Each path is a new rotation, seen through one point. The rows after it are directions, each followed by how far the rotation turns it, in deg/step (0 if it stays put).
Each turn is a multiple of 5 degrees from 10 to 175, or 0.
Each row of a path follows its step; steps can be skipped.
Path 1:
step 0: [ -9  -2   2   0  17 -12  -8  -9   2  -9  -4   2  11  -9   1  -3  -7  14
  -2  -6  -4 -14 -14   4  -8   9  10  -8   1  26   1   0 -10   1  12 -31
   5 -22 -10   9   4  13   5 -12 -14 -10  -6  -7   3   9   8  -8  15  12
  -1   9  13   7  16   2  15  10  12]
step 2: [ 12  -3 -10 -20  -2   9 -10 -16  -5  10  -5  25   2   1   6   4   1   2
 -23   1   2  -8  -1   6  -5 -15  -2  22  -3   8   6  -2 -10  -5   3  -1
  -1   8 -11   7  -3  19  -6  14  -5  -2  18   4  16  16  -6   8  -7  -6
  -2  21   6  -2  18  -3  20   8  14]
step 3: [ -5   1 -15  -2  11 -13  -3   6 -16   4   3   3   8 -17  -3 -19  -4   3
  17  -5   5  -9 -10  -1  -1   8  22   9   1   2  -6   9 -13   2  13   1
  -1   3 -12  15  14 -15  -5   3 -11 -25 -12 -10  10   7  10   3  12   4
   8   7  12  -7  19   4  25  -1  10]
step 4: [ -2 -17   5   2  16  12  -4 -15 -11  -3   2   8  -9   6 -20   1  -5  -7
 -20   3  17  -5 -26   7  13   6  -9  -7  -7  -4 -10  -5  -6 -18   6  10
 -14   4 -21  -5  -3  -7   7  10   4 -15   9   6  -4  -5  23  -8  15  12
   1  -2  -5  -7  17   2   0  -1   9]
step 5: [ -5  -2   3 -11   9   7  -6 -10   0  -4  -7  22   7   1   4   0  -7   5
 -17  -8   5 -12   0   9 -15   6  -4   0  -8  24 -10   9  -9   3  12 -19
   8  -7  -5 -15   9  23   5 -14 -16  -6  13   6   0   2  -6   5  15  12
  -8  17  16 -11   0   1  21   7   8]
step 6: [  0  14  -6  14  14  -6  -2 -12   1   8   3   3 -14 -18  22  -9   0   3
   4  -2   5  -3 -16  29   1   6   2   3 -17  -3   0  -1 -12  18  15   4
   8   4 -13   6  -4   1  -4  -7  -3 -17 -12 -11  12  11  18  -3   5  11
  11   1  12   2   4 -18   6  -7  17]
step 7: [ 18  -4  -9 -17   7   9 -27  -9  -5  10  -8  13  -5  -1 -10  -7  -7   0
 -24   2   5  -9  -8   2  -2  -6  -7   2   3  -8  -1   1  -8 -16   1  11
  -6 -16 -15   8 -26   7  -2   9   1  -1  10  -7   5  12  18  -4  -6  -5
   9  15  -2  -5  24  -9   3  13  10]
step 8: [  5  -6 -10 -13   3   6   1  -1 -20   7   2  21  22   0   4   0 -10  -2
   8 -10  16  -7  -2  -4 -18   0  18   5   5   6 -13  -5   4  18   7  -9
   7  -3 -16   1  16  -8  -5   7 -20 -11   3  -5  -4  -2  10   3   9   1
  -4   7  11  -9  17  -5  34   4   5]
step 11: [ -3   4 -15  -3   2   9   0 -21  -4  11 -10  23  -2  -1  18  -8  -1   8
  15  13   3   0  -9  19  -6  -3   3   8  -4   5  -3 -15 -10  13  18  -8
   2  19  -6   4   2   0   4  -6   4 -14  -3   0  -6  -1  19   2   3  15
   4  12  12  -3   2 -19  26  -6  11]
step 12: [  7  -5  -1   9  22  -8 -16 -12   6   2  -1  12  -2 -16  -3  -7  -2   5
 -11  17   1 -12 -15  11   5  -7  12  -6   5   5   2  12 -10 -16  -3   5
  -9  -2 -10   9 -12  -2   2  -3 -15  -4   5   6  19  11  22   3   4 -12
  -1   2   5   1  29 -12   0  21  15]
[ 1 -5  1 -1 -1  0  1  3  6 -4 -1  4  1  0 -1  3  6 -1 -5 -1 -4  1  5 -6
  5  2  2  2  3  1  0 -2 -2 -2 -2  1  3 -4 -1 -3  0  4  2 -3 -2  0  3 -3
  2  4 -1  0 -2  1  1  3  3 -1  5 -1  2  3 -2]	140
[-3  2 -1  0  4 -4 -2  2 -1  2 -1 -5 -1 -5 -3 -2 -2 -2  2 -1 -5  0 -3 -3
  2  1 -1  2 -2 -1  3 -2  1 -2  0  3  4 -1  1  0 -3  5  6  6 -4 -1 -3 -3
 -2  3  3 -1  3  1 -3 -1 -1 -1  3  0 -6 -1 -1]	120
[ 5 -2 -3  4 -2 -3 -7  0  5  3  1  1  2 -3  6 -2  2  4 -2  2  1  5  4  3
 -2 -1 -4  0  3 -2  4 -1  2  3  5  1  1  0  3  5 -2  0  0  0 -1  0  0  0
  0  1  2  1  1 -4 -3  3 -2 -1  2 -3 -2  3  1]	70
[ 3  4 -2 -1 -8 -6  5  2  0  3  1  2  0  0  0 -1 -1 -3 -3  3  1 -4 -1 -2
 -2  0 -3  1  3  0  3 -3  2 -4  4 -5  0  1 -3 -4 -3  1 -1  0 -6  1  1 -1
 -5 -3 -2  2  0  2  0  1  3  1 -1  2  1 -2  3]	130
[ 1  2  3  2 -3  4 -3 -5  0 -4  2 -1 -5  3  0  0  3 -5  2  2  3  3 -7 -1
  4 -1 -3  1  3  3  4 -3  0  1  1  6  3  0 -3  0  2 -2  2  0 -3 -1  0  1
 -2  2 -2  0 -6  1  0  1 -4  3  0 -2  1 -2  4]	145
